Each row has a hidden score. How much does it go up from the first row of each pair to the second? 10 means little or no change, 20 a big rise and 0 a big fall. The score is a weighted sum of the row's numbers plus the product of two more (or one squared), each taken from its middle value.
[-0.47 -0.43  0.25  0.66 -0.94  0.24 -0.96 -0.91 -0.04  0.46]
[-1.00  0.65 -0.92 -0.06 -0.43 -0.94 -0.09 -0.02 -0.04 -0.44] -> 10
[-0.47  0.22 -0.92 -0.43 -0.94 -0.94 -0.45 -0.39 -0.94  0.46]
[ 1.31  2.06  1.95  1.46 -1.81 -0.94 -0.96 -1.81 -0.94 -1.85] -> 13
[ 1.42  1.54  1.88  1.56 -0.06  0.24  0.42 -0.02  0.48  1.24]
[-0.10 -0.06 -0.04 -0.06 -0.43 -0.94 -0.96 -1.81  0.24 -0.44] -> 10
[-0.10 -0.06 -0.92 -1.85  0.81  0.24  1.18 -0.02 -0.04  0.83]
[ 0.79 -0.06  0.48  0.66  0.22  1.26  0.93  1.02  0.24  1.35] -> 9
[-0.47 -0.43 -0.04 -0.95 -1.81 -0.42 -0.45 -0.39 -0.94 -0.44]
[1.20 0.97 2.30 0.83 2.67 2.37 2.00 1.59 2.37 2.19] -> 9
[ 0.42  0.45  0.68 -0.43  0.64  0.67  0.19  0.50  0.48 -0.44]
[ 0.79  0.22 -0.40 -0.95  1.32  0.85  1.18  0.50  1.14  0.66] -> 10
[ 0.62  0.22 -0.92  0.23 -0.94 -1.84 -0.09 -0.39 -0.04  0.46]
[ 0.19 -0.06 -0.92  0.83 -0.06 -0.05 -0.45  0.27 -0.94 -0.07] -> 12
[-0.10 -1.84 -0.92 -0.95 -0.43 -0.05 -0.09 -0.39  0.85 -0.44]
[-1.89 -0.06 -0.92 -0.06  0.22 -1.84 -0.45 -1.81 -0.94 -0.07] -> 11
[-1.00  0.22  0.25  0.46  0.22 -0.05 -0.09 -0.91 -0.94  0.83]
[-1.00 -0.06 -1.80 -0.43 -0.43  0.24 -0.09 -0.91 -0.04 -0.44] -> 13
[-0.10 -1.84  0.25 -0.43  0.22  0.67 -0.45 -0.02 -0.94 -0.07]
[-0.10 -1.84 -1.80 -0.06  0.96 -0.94 -0.96 -0.39 -0.42  0.22] -> 11
[-0.47 -0.06 -1.80  0.83 -0.94 -0.94 -0.96 -1.81 -0.94 -0.96]
[ 0.42 -0.95 -0.40  0.99 -0.06  0.48  0.62  0.27 -0.42 -0.07] -> 6
[0.62 0.97 1.56 0.66 1.42 0.24 1.29 1.39 1.57 2.07]
[-1.00  0.65 -0.40 -0.06  0.22 -0.05  0.19 -0.39  0.68 -0.96] -> 12
[-0.10 -0.43 -0.92 -0.06 -0.43 -0.05 -0.96  0.87 -1.83  0.22]
[ 0.62  0.45  1.73  0.83  0.45 -0.94 -0.45 -1.81 -0.94 -0.96] -> 1
[-1.89 -0.06 -0.40 -0.95 -0.43 -0.05 -0.45 -1.81  0.24 -0.44]
[-1.00 -0.95 -0.40  0.46 -1.81  0.67 -0.09 -1.81 -0.42 -0.07] -> 12
[ 0.42 -0.06 -0.04 -0.06 -0.94 -0.42 -0.09 -0.91 -0.04 -0.96]
[ 0.42 -0.06 -0.04  0.66 -0.94 -0.94 -0.45 -0.02  0.68 -0.44] -> 11
[-1.00 -0.95 -0.40  0.46 -0.06 -1.84 -1.82 -0.91 -0.04 -0.44]
[-1.00 -0.43  0.25 -1.85  0.22 -0.05 -0.96 -0.39  1.00 -1.85] -> 11
[ 0.42 -0.06  0.48 -0.06  2.67  3.02  2.00  2.58  2.68  2.01]
[0.94 0.22 0.48 0.83 0.96 1.37 0.78 1.28 1.82 1.24] -> 13
[ 0.19  1.11 -0.40 -0.95  0.64  1.00  0.19 -0.91  1.14  0.22]
[ 0.62 -0.95  0.25 -0.95 -0.06  0.24  0.42 -1.81  0.48 -0.44] -> 9
[-0.10  0.82  1.13  0.66  0.64  0.24  0.62 -1.81 -0.04  0.66]
[-1.89 -0.43 -0.92 -1.85 -0.43 -1.84 -0.45 -0.39 -0.04 -0.44] -> 9
[-0.47  0.65 -0.04  0.46 -0.43  0.24  0.19 -0.39  0.24  0.22]
[ 1.20  1.79  2.01  1.24 -0.43 -1.84  0.19 -1.81 -0.94 -0.96] -> 13
[-0.10 -0.95 -0.92 -1.85  1.96  1.26  2.60  1.77  2.51  1.80]
[ 0.19 -0.95 -1.80  1.46 -0.06 -0.05  0.19 -1.81  0.24  0.66] -> 15
[-1.00 -0.43 -0.04 -0.43 -0.43 -1.84 -0.09 -0.02  0.48 -0.96]
[-1.89 -0.43 -0.04 -0.95 -0.94 -0.94 -0.96 -0.02 -0.42  0.22] -> 8
[ 0.19 -0.43 -1.80 -0.43 -0.94  0.85 -0.96  0.27 -0.42 -0.07]
[ 0.42  0.22 -0.04  0.83  0.64  0.85  0.42 -0.02  0.48 -0.44] -> 3
[-1.00 -0.43 -0.40 -0.95 -0.06 -0.42 -1.82 -1.81 -0.42 -0.44]
[ 0.42  0.45  0.85 -1.85  1.90  1.13  0.62  0.50  1.14  1.45] -> 5
[-0.10 -0.43 -0.40  0.83  0.45 -0.05  0.19  0.50  0.68 -0.44]
[-0.10 -0.06 -0.92  0.66  1.09 -0.94 -0.96  0.27  0.48  0.22] -> 9
[-0.47 -0.43 -0.92 -0.43 -0.94 -0.42  0.19 -1.81 -0.42 -0.07]
[-0.10  0.65  0.25  1.12 -0.43 -0.42 -0.45 -0.39  0.24 -0.07] -> 9
[ 1.51  1.44  1.56  1.12 -0.06 -0.94 -0.09 -0.02 -0.04 -0.07]
[ 0.79 -0.06 -0.04 -0.06 -0.06  0.48 -0.45 -0.39 -0.94  0.22] -> 11
[ 0.19 -0.06 -0.40  1.73 -1.81 -0.42 -0.96 -0.91 -0.04 -0.96]
[ 0.42  0.65  0.68 -0.43  0.22  0.67  0.93  0.70 -0.42  0.66] -> 5
[-1.00 -0.43 -0.40 -0.06  0.22 -0.05  0.62  0.27  0.85 -0.07]
[ 0.62  1.34 -0.04 -0.43  0.45 -0.42  0.19  0.27  1.00 -0.07] -> 11
[1.60 1.23 2.19 1.24 1.68 0.67 2.05 0.50 1.66 1.87]
[-0.10  0.65 -0.04 -1.85  0.22  0.48 -0.45 -0.39 -0.94  0.22] -> 8
[-1.00 -0.95 -0.40 -0.43 -0.43 -0.94 -0.96 -1.81 -0.94 -0.44]
[ 0.42 -0.06 -1.80 -1.85  0.81  0.24  0.78  0.87  0.24 -0.96] -> 9
[-1.89  0.22 -0.40 -1.85 -0.94  0.48 -0.45  0.70 -0.94  0.46]
[-0.10  0.45 -0.40 -0.95 -0.43 -0.94  0.19 -1.81 -0.42 -0.96] -> 7
[ 1.97  1.44  2.01  2.30 -0.06  0.24  0.19 -0.39 -0.94 -1.85]
[-0.10 -0.43 -0.04 -0.06 -0.43 -0.05 -0.45 -1.81 -0.04  0.46] -> 10
[ 0.94 -0.43  0.68  0.23  0.45 -0.05 -0.45  0.70  0.68 -0.07]
[-0.10 -0.43 -0.92 -0.43  0.81  0.85 -0.96  1.16 -0.94 -0.96] -> 16
[0.62 1.11 0.85 0.23 0.45 0.24 1.29 1.39 0.85 0.83]
[-1.00 -0.95 -1.80 -0.43 -0.43 -0.05 -0.96  0.50 -0.42  0.83] -> 16
[1.51 2.33 2.01 0.66 2.08 1.74 1.49 1.28 1.82 2.53]
[-0.10 -0.95 -1.80  0.66 -0.94  0.48 -0.09  0.50 -0.04  0.98] -> 14
[-0.47 -0.06  0.85 -0.43 -0.43  0.24 -0.09 -0.39  0.24 -0.44]
[ 0.79 -0.06 -0.04  0.99 -0.43 -0.42 -0.96 -0.39 -1.83 -0.07] -> 13
[ 0.19  1.23  1.56  0.83 -0.43 -0.42 -0.96  0.27 -1.83  0.22]
[ 0.19 -0.95 -0.40  0.46 -0.43 -0.94 -0.96 -0.39  1.00 -0.44] -> 12
[-1.00 -0.06  0.25 -0.95 -0.06 -0.94 -1.82 -1.81  0.48 -0.96]
[ 1.51 -0.06 -0.04 -0.43 -0.06 -0.42 -1.82 -0.91 -1.83 -0.96] -> 12
[-0.47  0.45  0.25  0.23 -1.81 -1.84 -1.82 -0.91 -0.42 -0.96]
[ 0.19 -0.95 -0.92 -0.43 -0.94 -0.94 -0.96 -1.81 -0.04 -1.85] -> 10
[ 0.19  0.65 -0.04  0.46  0.64  0.48 -0.09 -0.91 -0.94 -0.96]
[ 0.79  0.22  0.85 -0.95  0.45  0.24  0.62  0.27  0.24  1.24] -> 7
[-1.00  0.22 -1.80 -0.43  0.22 -0.42 -0.09  0.70 -0.42 -1.85]
[0.94 2.12 2.08 1.36 0.22 1.00 1.57 0.87 1.48 0.83] -> 17
[-1.00 -0.43 -0.92 -0.95 -0.94 -0.42 -1.82 -0.02  0.68 -0.44]
[-1.00  0.65  0.25 -0.43 -0.43 -1.84 -0.45 -0.91  0.24 -0.07] -> 11
[ 0.19 -1.84 -0.04 -0.06 -0.94 -0.42 -0.45 -0.39 -1.83 -1.85]
[ 0.19 -0.95 -0.04 -1.85  2.08  1.96  1.93  2.18  1.48  2.01] -> 5
[ 1.91  2.47  2.53  2.49  0.22 -0.94 -0.09 -0.39 -0.94 -0.44]
[ 0.79 -1.84 -0.40  0.99 -1.81  0.48 -0.96 -0.02 -1.83  0.22] -> 17
[ 0.94  1.93  2.49  1.88 -0.06 -0.05  1.06  0.70 -0.42  0.66]
[-1.89 -0.43 -0.92 -1.85 -0.94 -1.84 -1.82 -0.91 -0.94  0.22] -> 11
[ 0.94  0.82  0.25  0.66  0.45  0.67  0.42 -0.91  0.48 -0.07]
[ 0.19 -1.84 -0.92 -0.95  0.81  1.26  1.49  0.70 -0.42  1.12] -> 12
[-1.89  0.22 -0.92 -0.06 -1.81 -0.42 -0.45 -0.39 -1.83 -0.96]
[-1.89  0.22 -0.92 -0.95 -0.43  0.24 -0.96 -0.39 -0.42  0.66] -> 8
[-0.10 -0.95 -0.92  0.46 -0.94  0.67 -0.96 -0.02 -1.83 -0.96]
[-1.00 -1.84 -0.92 -0.43 -0.94 -0.05 -1.82 -0.39 -1.83 -1.85] -> 8
[-1.00 -1.84 -0.40  0.46 -0.43 -0.94 -0.45 -0.02  0.48 -1.85]
[ 0.62 -0.43 -0.04 -0.95  0.22 -1.84 -0.96 -0.91  0.68 -1.85] -> 11
[-0.47 -0.43  0.48 -0.06  0.64  1.00 -0.09 -0.39  0.68  0.66]
[-1.00 -0.06 -0.40  0.83 -1.81 -1.84  0.19 -0.39 -0.94 -0.96] -> 13
[ 0.42 -0.95 -0.40  1.46 -0.43 -1.84 -0.96 -1.81 -0.94  0.66]
[1.20 0.82 1.36 0.83 1.83 1.00 1.49 0.70 0.85 0.46] -> 9
[0.94 1.11 0.48 1.24 1.51 1.96 2.05 2.49 2.32 2.35]
[ 0.42  0.22  0.25  1.24  0.45 -0.42 -0.45  0.27  0.24 -0.44] -> 9
[-1.89  0.97  0.25  0.66 -0.06 -0.42  0.19 -1.81  0.48  0.22]
[ 0.62  0.82  0.25  0.83  1.76  1.57  0.78 -0.39  0.85  0.98] -> 6
[-1.00  0.82  0.85  1.12 -1.81 -0.42 -1.82 -0.02 -0.42 -0.07]
[ 0.42  0.45 -0.40 -0.43  0.45 -0.05 -0.45 -0.02 -1.83 -0.07] -> 14
